Rows are one point carried round by a steady rotation, each followed by how many ticks it has turned.
The counts run from 0 to 374.
[147 106 127 120  88 114 136 210 142 124 113 144 148 165 117 116  98 129
 102 148 133 156 138  91 164 113 139 151 135 104  97 167 133] | 289
[175 139 173  83 151 104 144 156  75 117 157 143 110 163 152 126  91 153
 129 130 116 126 131  79 146 123 144 149 117 108 106 138 116] | 349
[156 105 156  83 126 103 149 151  91 172 125 119 146 177 110 116 106 182
 102 122  91 150 122  88 123 146 110 141 145  92 120 138 124] | 180
[195 139 146 102 118 129 144 170 135 135 137  86 107 147 149  88  84 115
 101 104 123 102 167  76 128 105 101 119 133 115 118 146 102] | 50
[169 139 163 116  84 159 142 131 144 147 120 150 112 193 168  95 109 155
  97 103 129 152 110 149 165 126 157 114 120 138 118 154 126] | 131
[160 110 151 107 130 115 137  89 130 123 165 105  93 148 155  93 107 156
 106 122  68 129 124  63 150 152 138 126  97 152 126 145 131] | 356
[124 131 146 102 150 130 150 145 167  96 114 126  93 222 114 104 119 134
 108 140 123 148 125 150 133 146 162 115  88 139 138 147 152] | 107
[150 120 145  99 103 104 109 173 106 102 130 146 114 161 150  86  87 127
  97 175 131 159  89 116 156 156 144 136 109 124  78 137 138] | 120
[198  94 135  68 130 125 141 142 130 136 139 109 134 155 173 131 116 150
  93  68 103 122 108  86 126 139 154 115 134 150 128 142 162] | 43
[151  95 147  77 113 106 148 110 121 106 165  90  99 129 158  89 110 133
  94 106  77 132 132  70 138 140 149 153 121 153 113 148 142] | 357
[153 155 180 114  81 116 146 116 176 124 121 129 111 165 132  75 126 126
 116 108  98 118 110 126 146 140 162  64  97 135 149 146 150] | 246
[124 138 156  99 142 120 122 149  94 112 131 175  86 160  99  71 126 149
  94 113 113 140 115 101 103 108 156 117 138  80 111 145 169] | 94
[142  99 154 133  79 106 160 143 131 146  97 158 134 154 145 115 139 143
 125  87  88 140 127  99 143 135 198 169 136 128 127 147 162] | 153
[162 135 166  82 131 123 133 124 114 145 160  96 142 174 171  87  83 118
 117 116  63 126 129 118 127 132 163 156 122 122 121 146 140] | 359
[122 108 154 119 104 121 123 173 107 154 103  86  98 163 113  64  80 115
 116  95 128 166 103  98 144 135 172 128 138 134 143 158 122] | 274
[150  97 154  96 137 116 146 124 107 163 121 131 139 185 111 118  96 186
 105  90  74 139 115  81 116 159 103 128 121 103 133 145 128] | 181
[166 155 197 102  97 118 115 161 146 116 127 137 123 179 132 101 103 126
 122  95 118 128  96 132 167 117 158  75 132 116 139 130 132] | 250
[107 101 159  94 152 134 120 143 153  98 131 129  72 200 119  90 137 131
  75 105  94 138 118 131 125 123 161 124 136 123 129 129 172] | 103
[132  93 174 113  95 100 191 109 112 130 133 142  71 152 148  81 156 132
 101 117 116 137 135 112 132 148 125 154 115 108  99 150 140] | 9
[122 129 158  95  74 127 125 134 116 156 127 121 106 165 101  96  89 165
 108 132 111 165 117  97 164 116 176 125 132 123 152 170 102] | 270
[182 129 140  93 101  95 120 150 156 110 107 142  64 166 107 112  99 133
 126 126 141 119 105  88 149 135 136  64 113 142 130 134 101] | 256
[180 127 185 117 154  89 167 170  95 115 114 100 104 180 164 115 113 121
 114 112 119 137 127 115 142 156 146 148 139 126 130 111 124] | 20
[149 147 166 103 132 125 125 174 148  74 123 120 111 207 117 117 100 165
 109 157 145 166 128 137 173 138 151 117  99 129 130 143 134] | 111
[205 114 151  72 114 132 139 136 129 160 132  98 117 149 157 117  80 117
 118 116 126 126 130  99 105 117 131 104 111 119 148 177 106] | 46
[168 114 142  95 145 141 141 139 136 124 136 139  95 170 168  87 160 148
  78 135  85 123 133 109 102 107 127  94 105 162 103 136 178] | 217
[144  88 128 111  91 121 129 119 150 106 149 166  87 140 159  82 113 118
 104 122 124 163  92 120 155 145 156 131 108 119  92 176 159] | 123
[140  93 139  90  78 124 134 148 130 131 147 150  84 144 159  79 114 111
 107 148 140 159  99 129 152 136 162 150 117 104  90 167 161] | 124
[186 153 173 115 116 137 137 147 155 128 143  71 133 160 153  95  95 141
 121 100  99 128 147  94 156 127 147  94  99 155 148 156 135] | 365
[188 138 153 139 117  86 166 124 135 133 151 129 133 156 158  97  85 129
 127 155  94 118 135  86 177 154 133 133 100  96 120 157 118] | 31
[153  83 144 126  91 160 125 121 136 163  99 156  98 163 130 108 125 167
  87  99 115 168 124 101 103 142 108 120  96  98 126 167 150] | 301
[163 124 183  96  96 117 122 146 160  94 121 150 107 167 115 120 112 125
 123  85 127 121  97 116 159 115 161  63 111 141 151 154 122] | 251
[145 115 137  77 132  91 142 194 164 107 134 162 117 174  88 107 120 117
 123 126 108 121 127 128  90 109 123 119 150 100 110 159 165] | 84
[143  95 159 143 147 108 175 198 132 126  87 148 105 185 134 122 149 111
 110 120 101 137 151 122 109 124 127 172 134 124 101 144 137] | 313
[140 121 148  78  82 143 122 149 117 162 137 144 100 178 167  87 109 119
 117 163 131 155 102 133 157 132 158 142 104  98  91 144 159] | 125
[169 130 145  82 114  92 139 178 141 105 112 151  82 165 126 115 115  99
 130  99 151 118 107 117 129 119 192 100 147 131 141 141 148] | 253
[163  86 155 133 124 107 139 125 124 111 115 196  85 156 146 120 138 167
  99 106 102 136 113 100 140 156 107 131 110 113  83 124 153] | 3
[160 111 123  70 112  84 122 160 151  87 107 149  67 154 118 115 111 128
 113 115 143 110 111  82 144 144 148  97 132 152 115 123 122] | 257
[159 105 134  97  99 138  90 174 163 128  84 102 115 190 131 125  72 132
  87 127 127 170 129 107 144 143 156 135 124 103 150 141 118] | 280
[176 100 191  95 129 100 163 140 119 139 126 114 133 188 167 124 145 110
  87 150 104 132 110 125 143 147 114 105  97 129 120 119 131] | 335
[166 121 152  91 147 149 149 135 167 110 146 142  93 186 148 109 135 140
 116  94  85 116 141 147  88 105 137 120 105 162 112 155 161] | 222
[172 163 171 118 130 132 157 160 138 150 150  66 129 171 165  85  92 139
 128 106  99 124 144 107 140 127 159 112 117 129 144 136 154] | 364
[169  93 155 119  82 101 153 158 135 157  74 118 126 159 147 137 143 159
 112 102 109 149 115  86 137 161 166 123 112 146 148 112 161] | 157
[196 111 176 142 149  93 156 123 139  97 115 122 109 182 153 131 100 145
 110 102  94 135 123 108 145 162 129 120 107 144 143 144  94] | 22
